In the rows, zero is written as 128.
A state moves one step at a time under one of 7 hidden systems, and each row is a state written as 18 numbers. Each run below is a few steps of one system.
run 1, K107:
[[126 150 111 102 125 113  97 133  64 111  88 109 179 108 108 107 166 106]
 [125  70 118 146 156 160  67 132 153 105  72 104 115 146 140 131 116 154]
 [130 129  87 161  58 133 134 134 162 112 163 152 131 171 120 160 158 159]
 [140 126 145  67  87 116 120 163  75 163 146 113 121 185  93 128 133 131]
 [145  87 139 145 168 120 139 154 142 137 103  92 179 129  60 101  84 128]
 [141 134  97 122 103 143  58 108 178 122 149 177 173 104 132 118  96 146]
 [153  84 159 127  81 161 122  91 122 160 169 144  60 124 111 140 124 137]
 [155 148 169 149 130  65 176 153 144 155 108 145 131 116  73 123 154 137]
 [122 158 161  97 196 112  91 140 162 166 137 128 162 125 155 154  88 100]
 [ 84  79 146 151 119 161 146  88 149 130 183 121 147  76 147 109 127 102]
 [136 146 116 100 116  87 146  81 132 123 120 158  81 112 154  68 176 153]]
run 2, K107, 11 rows:
[[112 114 148 110 155  70 130  83  94 177 134  79 126 149 150 100 158 133]
 [140 118 147 143 200 154 169 148 154 108 114 155 160 142 157  78 125 145]
 [110 176  65 128  93 148 129 106 144 160 138 138 110 130 185 111  96  99]
 [155 129 137  96 122 177 171 109  75  92 123 124  82 101  96 128 163  89]
 [104 149 114 150 135  65 120 165 133 100  46 119  95  97 126 136 110 131]
 [126 142 121 137 157 135  88 107 130  93 154 108 151 142 147 215 145 135]
 [ 73  83 143 148  73 132 121 153  82 128 151 124 136 146 158 107 155 150]
 [167 125  98 123 149  99 138  98 129 155  91  92 145 198 107  86 167 155]
 [142 131 119 112 140 185 134 197 157 117 125 162 145 164 129 114  74 124]
 [125 135  75 127  57 137 121 101 123 153 143 100 129 102  82 133  92  82]
 [168 105 163  88 124 130 102 124 110  81 110 146 111  87  71 126 152 144]]
run 3, K555, 11 rows:
[[ 88 134 116 105  81  98 150 117  70 113 140  81 109  89 104 141 144  95]
 [140  92 165 110 148 129  70 101 168 134 107 140 157  85 109 107 172 133]
 [125 106 167 135 192 122 146 132 136 157 177 102 155 177 143 145  82 150]
 [125 161 128 181  57 122 120 159  73 143 149 169 153 123 130 134 112 140]
 [156 159 119  88 124 113 128 143 150 186  69 141 100 137 114  79 144  95]
 [136 128 122 139 179 142 190 122 175  92 140 104 149  99  83 156 112  91]
 [ 69 150  97 142 103  94  79 125 156 115 140 129 130 114 191 176 120 139]
 [112 124 174 110 128  91 160 104  86 137 132 131  73 119 158 101 179 142]
 [165  93 145 182 159 117 128 139 133 116  77 129 175 139  79 105 146 167]
 [129 168  89 123 158 165 115 139 112 156 131 115 168 194 175 133 116 112]
 [110 118 123 155  73 184 162 127 104 132 131 150  71  90 145 106 119  96]]
run 4, K46:
[[107 110 125 102 110  84 131  70 170 103 191 108 109  92 105 162 124 139]
 [106 125 141 160 158  68 155  79 111 107 172 119 126 122 168 145 132 178]
 [131 156 144 148 184 109 164 104  70 160 128  88 143 155 157 138 158 112]
 [125 154 136 122 184 174 155 140 139 138  89 134 149 120 166 108 172  68]
 [ 98 156  87  94  99 170 147 160 171 121 111 136  97 133 155 134 140  71]
 [106 126 108  81  71 145 143 160 128  54 159 144 100 116 108 159 140 131]
 [124 102  84 119 100  87 131 110 107  61 122  90 127 143  95 131 155 176]
 [150 100 109 149 164 139  90  92  97 103 132  90 174 167 124 141 126 173]
 [131 113 129 188 147 174  91 125  73 152  86 128 140 152 180 101 119 134]
 [168 133 148 135 107 192 108 161 113 185  86 160 110 162 123 113 147 108]
 [145 120 138 106 100 147 132 199 180 127  95 172 119 127  85  96 109 129]]
run 5, K46:
[[107 129 179 114 181 143 170 163 117 105  98 139 125  88 154 108 172  90]
 [100 149  76 102  97 130 142 133 183 149 109  94 123 146 129 139 176  73]
 [ 98 115 124  83 114 172 147 144 141  56 198 150 137 119 140 136 123 133]
 [114 134  70 161  77  94 154 103  78  92 110  94 102 131 121 130 149 150]
 [182 135 123 105 170 157  97  99  96  91 135 123 167 166 118 144 159 161]
 [111 101 109 169 164 156 114 144 113 125  53 105 112 147 172  96 102 131]
 [146 136 140 129  87 186  67 163 109 165 123 140 135 149 122 171 146  96]
 [124  80 148  98  96 143 128 169 144 115 104 167 106 128 114  58 141 156]
 [154 115  97 153  81 106 130 136 168 148 140 111 141 156  46 157  94 140]
 [131 121 141 129 135 102  89 122 104 113 160 158 184 105 128  91  77 176]
 [160 122 127 170 131 116 124  59  94 188 103  97  90 115 118 113  98 121]]
run 6, K625:
[[ 92  98  90 172 120 119 187 119 156 134 103  95 101 131 140  84 105 120]
 [173 159 125 155  92 135  91 110 121 110 137 166 172 114 101 161 187 140]
 [108 137  99  71 145 155 149 119  93 102 122 118  74 142 186  89 107 125]
 [155 117 118 216  98 116 150 140 140 131 101 132 126 128  67 151 115 147]
 [138 148 133  57 130 182  86 140  87  98 137 138 146 132 142 140 163 108]
 [113  75 105 148 117 131 161 124 165 140 126  94  75 158 120 106  73 140]
 [155 152 154 135  99 119  98 161 126 112 155 171 174 125  84 185 150 149]
 [ 96 108 128  46 138 135 136 131  96 128 131  93  87 142 149  86 108 113]
 [160  92 153 190 129 103 150 127 173 138 133 127 140 108  56 148 107 145]
 [130 159 154  59 145 139  64 140  97 129 137 153 159 122 162 127 133 126]
 [ 91  85 139 158 136 106 168 120 154 169 126  88  71 123 138 117  86 120]]
run 7, K945, 11 rows:
[[147 154 116 147 111 104 118 134  66 179  91 105 178 166 108  98 169 123]
 [153 125 104  79 154 176  98 108 173 132  86 113  83 144 139 133 145 100]
 [146 121 146 163  96 177 144 131 149 116 182 178 118  92 106 159  86 125]
 [ 68 114 127 128  87  86  96 179 119 151 138 122 188 138 131  98 112 148]
 [121  97 137  81 157  95 142 113 121  88  87  67  95 121  95 135 174 123]
 [185 137 121 188 171 140 127  68 136 105 123 156 118 119 143 136 114 166]
 [110 151 136 120 132 133 133 154  94 194 150 133 127 156 167 101  55 115]
 [134 126 158 100  81 122 126 137 122 172 109 126 110 120  90 123 204  92]
 [150 132 109 120 149 126 107 138 218  88 125 152 141 138 114 168 143 153]
 [ 91 127 123 162 148 132 172 161 111 102 139 112 142  93 125 137  49 105]
 [ 99 104 114 150  92  90  94  78  87 164 119  92 142 103 138  84 164 129]]
run 8, K482:
[[143 202 121  91 143  96 139 152  98 141  99 164 141 128 152  78 138 119]
 [135 158 128 120 142 144 131 107 157 163 154  98 123 125 120 202 132  68]
 [137 146 144 110  90 148 137 187 141  97 140 204  89 135 140 136 131 155]
 [126 128 107 160 144 136 144 103 115 167 111  90  89 196 179 142 155 129]
 [116 118 126 107 132 132 198 155 123  56 178 124 160 134  93 135 133 140]
 [140 154 103 166 145 155 111  73 141 138 117 160 158 111 193  84 171 128]
 [169 104 118 118 128 176 142  85 110 104 169 117  98 118  86 154  73 129]
 [114 128 126 163  89 135 140 137  82 113  75 155  95  79 143  84 165 122]
 [151  95  97 108 125 146  84  98 126 116 103  71 138 161  84 160 162 126]
 [ 81  97 139 138 140 151 110 190 136  82 112 144 161  99 145 108  86 134]
 [110  99 119 149  89 101  65  67 119 175 155 108 134 134 153 125 140 158]]
run 9, K945 (11 x 18):
[[ 75 115 136 165 129 123 157 181 150 151 108 114 182 141 155 101 168 101]
 [108  99  89 105 132 123 183  87 176  99 120  90 118 112 113  86 167 106]
 [153 160 106 121 137 134 142  73 118  78 165 177 137  77 147  96 119 145]
 [117 187  86  99  80  91 115 137  66 137 135 136 117 141 151 119  94 138]
 [143 145 128 101 112 152  85 127  77 126 108  99 118 146 122 185 187 103]
 [133 103 115 165 122 191  96 144 166 107 112 142 100 159 158 169 130 142]
 [ 91  67 155 148 115 174 161 167 119 130 174 119 152 145 122 109  98 125]
 [114  78 144 117 108 112 133 132 120 123 102 125 146 120 106  41 171 149]
 [184 126 114  73 164 111 132  94 142  86 118 130 115 142  86 102 116 169]
 [182 178 130 146 144 136 109 132  83 139 109 163 124 103 113 130  58 121]
 [124 131 130 124  87 116  56 140 117 205 113 106 120 146 120 156 102 110]]
run 10, K625:
[[103 128  89 120 153  68 127 121 205 137  91 100 144 117 123 100 110 121]
 [106 147 119 163 119  84  92  76 106 111 170 122 176  78 144 163 138 141]
 [100 106 147 138 151 118 138 101  91 107 107 140 102 112 197  75 164 162]
 [186 151 131 199 153 126 154  96 107 174 103 131 122 160 124 132 151 139]
 [127 179 111 118 150 182 144 170 119 136 104 146 169 138 163 112 135  73]
 [102 119  62 155  54 156 125 112 164 152 112 107 109 132 130 119 132  97]
 [137 152 104 116 101 137 132 111 157  51 152 169 111 109 128 177 172 150]
 [131 140  81  99 121  89 134 127  76  83  99 106  86 159 130 109 104 176]
 [156 102 147 179 131 154 163 132  72 100 137 105 149 120  69 151 112 133]
 [165  92 147  93 127 211  79 146 112 138 118 155 140 155 129  87 135 136]
 [138 114 135 134 104 157 139 142 164 175 168 138  79 169 122 162  69 122]]
run 11, K482, 11 rows:
[[114 136 109 130 123 136 102  85 114 103 124  96  69  89 146 198 109 104]
 [121 108 171 102 120 137 107 168  84  71 116 149  96 128 136 153 166 165]
 [125  88 157 178 157 151  98 132 108 162 111  98 166 181 153 141 163 141]
 [121  82 138 131 106 145 147 156 130 131 189 132 199 147  86  95 100 146]
 [120 117 106 147 111 118 130  85 164 178 117 138 137 102 149  41 128 115]
 [157 128 102 105 129  89 141  92 156 110 119 109  91  93  62 132  77 130]
 [116 182 121 119 137  82 100 147  92 107  58 142 102  81 150 130 128 116]
 [122 136 144  89 137 129  69 131 111 135 138  91 129 143 131 210 149 110]
 [100  98 199 127 135 155 120 202 141 133 145 169 134 145 156 138 128 141]
 [131 104 131 173 112 113 135 118 145 200 152 115 141 197 140 113 144 160]
 [133 128 119 100 146 106 213 142 145 128 153 122 152 142  89  65  99 124]]
run 12, K113:
[[ 99  87 132 119 119 132 181 136 117  84 178 118 146 165 135 107 163 165]
 [138 102 119 153 111 111 148 106 134 184  95 125 101 126 118  50  85 136]
 [185 137 113 146 121 175 154  97  80  98 149 138 166 116  81 122 147 120]
 [134 112 152 132  98 166  46 153  99 152  99 167 119 113 145 110 100 135]
 [135 137 136 118  98 110 122 128 100 123 155  98 107 127  74 223 121 114]
 [107  78 180  89 148  99  92 154 148 106 101 127 125 131 127 125 187 160]
 [147 135 110 136 154  65 140 135 167 158 139 102 156 180  95 141  83 161]
 [104 105 157 127 129 130 160 121 136 142 184 145 194 103 136  79 166 121]
 [175 167 109 112 141 132 112  99 137 199 106 143 122 124 123  85  91  94]
 [138 166 137 122 139 177 133 150 122  82 151 167 165  83 123 170 137  89]
 [ 86 158 111 105 107  97  55 147 129 149  88 131  98 117 179 142 112 120]]
run 13, K555:
[[ 71 111 100 166 137 150 123  97 134 100 122 107 139  77 178 117 120  96]
 [145 121 135 153 127 120 102  55 135 142 133 155  64 132 183 136 150 173]
 [155 115 153 128 156 121 167 165 101  85 111 154 100 170 120 115 127 190]
 [137 143  71 136 106 139 104 147  79 118  81  87 153 172 107 133 134 120]
 [127 115 118  86 124 223 108 109 128 128 130 130 116 107 151 111 160  67]
 [130  59 131 138 108 152 128  96 184 122 163 123  78 124 107 140  92 152]
 [141 142 119  79 100  84 113 133 113  90 180 150 134 158 112 145 121 192]
 [111 122 134  83 125  98 112 154  62 129  97  97 146 109 108  84 103 115]
 [173 117 150 139 158 168  84  90 121 165 119 113 159  95  90 149 127  89]
 [115 121 173 130 144 159 117 176 180 156 167 156 121 145 149 172  76 124]
 [111 147 127 135  55  70 168 156 119 154 165 130 105 144  93 157 123 133]]
run 14, K113, 11 rows:
[[111 111 166 139 116 143 127 160 158 105 105 164  61  72 131 153 105 113]
 [137 167  88 122 113  61 117 118  95 104  96 103 118 160 122 162 172 159]
 [ 86  60 164 125 182 141 137 150 129 108 137  98 137 146 154 112  97 152]
 [142 117  99 198  83 107 145  91 172 184 128 114 135 139  99 122 140 128]
 [169 130 149  80 134 181 152 116  90 117 166 163 135 157 136  83 164 137]
 [140 143 135 161 108 128 127 179 128 153  83 155 111  94  94 118  54 108]
 [115 143 100 104  93 120  94 109  70  89 139 100 167 106 105 161 177 112]
 [116  73 163  97 165 136  68 128 164 130 119 118  88 127 149 140  86 152]
 [144 149 130 176 112  69 162 113 163 123 161 137 133 137  96 185 158 153]
 [110 123 167  93 162 110 137 146  92 150 132 141 148 159 172  61 157 150]
 [147 137 119 161 153 137 168 140 146 174 114 101 155 119  80 124  67  75]]

Name the system that made each run.
run 15:
[[158  59 179 135 149 161 124 100 118 130 117 131 102 149 133 101 183 161]
 [128 157 109 162 115  92 164 172 188 166 107 156 126 171 142 106 124 141]]
 => K107
run 16 (2 x 18):
[[ 64 103 153 142 117  92 163 179 110 164 144  96 161 151 143  91 128 130]
 [167 155 114 172 101 123 135  83 117 178 128 152 180 112 110  79 170 118]]
 => K555
run 17, 2 rows:
[[ 78  60 115 145  96 143 141 115 123 111 113  87  77 127 146 114 167 129]
 [194 131 132 136 142 128 131 104 151 101 142 149 137 174 100 157 175 179]]
 => K625
run 18 (2 x 18):
[[ 82 115 115 163 117 128 141 109 181 130 195 135 161 118 160 139 108 126]
 [117 166 118 138  92 112 172  98  58 134 179 144 112 124 160 118 135 132]]
 => K46
run 19, 2 rows:
[[137  74 107 147 110 133 101 126 128  82 132 113 185 126  75 113 115 163]
 [146 110  90 176 104 136  68  80  96 156 125 124 153 152 146  97  97 169]]
 => K46
run 20, 2 rows:
[[165 146  87 142 122 128 105 155 134 126 114 171 174 151 118  85  72 164]
 [ 84 140  97 122 113 123 129  93 107 171 147  84 107 102 154 111  80  77]]
 => K482
run 21 (2 x 18):
[[151  97 133 150 128 181 127 152 174 160 129 126  89 190 125 159 100 133]
 [125 154 115 111  59 115 168 163 135 142 162 140 164 119  66 126 147  95]]
 => K107
run 22:
[[109 120 154  91 180 116 163 117 125  91 195  97 161 141 132 159 149 127]
 [ 79  96 135 181  85 106  79 143  93 146 129 130 162 109 153 106 112 152]]
 => K555
run 23:
[[128 127  86 150 101  84 153  84  68 100 143 108 117 148 133 105 136 183]
 [136  63 167 178 160 165 135 103  83 140 118 114 116 117 132  87 100 145]]
 => K113
run 24 (2 x 18):
[[109 118 154 145 178 123 119 123 119  56 123 130 141 123 166 164 174 157]
 [ 93 120 100 125 130 134 127 135  93 157 103  68 131 198 163 127 168 116]]
 => K46
run 25, 2 rows:
[[137  99 114 170  97 142 160 104 150 151  84 139  77 127 136  76 165 133]
 [194 203 108 128 141 144 126 114 126 116 126 165 131 138 119 178 150 121]]
 => K625
run 26, 2 rows:
[[121 119 145  81 161  93 137  80 142 160 113  96  86  92 130  95 124 104]
 [175 179 148 146 129  93 131  80 151 138 156 180 105 101 122 165 142 147]]
 => K945
run 27 (2 x 18):
[[136 175 104 147 138  98  73  89 155 137 120 166 107 113 186 151  97 157]
 [132 121 180 155 120 181 157 116  91 142 171 139 101 126 147 170 163 107]]
 => K107
run 28, 2 rows:
[[175 110 172 152 156 115 154  87 127 155 140 132 166  93  74  95 136 125]
 [147 155 146 114 162 157  84 114 131 173 119 172 140  96 173  89  94 103]]
 => K625
run 29 (2 x 18):
[[179 143  90 137 118 128 109 100  77  79 103 126 109 118  87 149  95 161]
 [127 133 131  63 155 164  65 153 111 107  87 117  95 133 146 162 118 105]]
 => K555
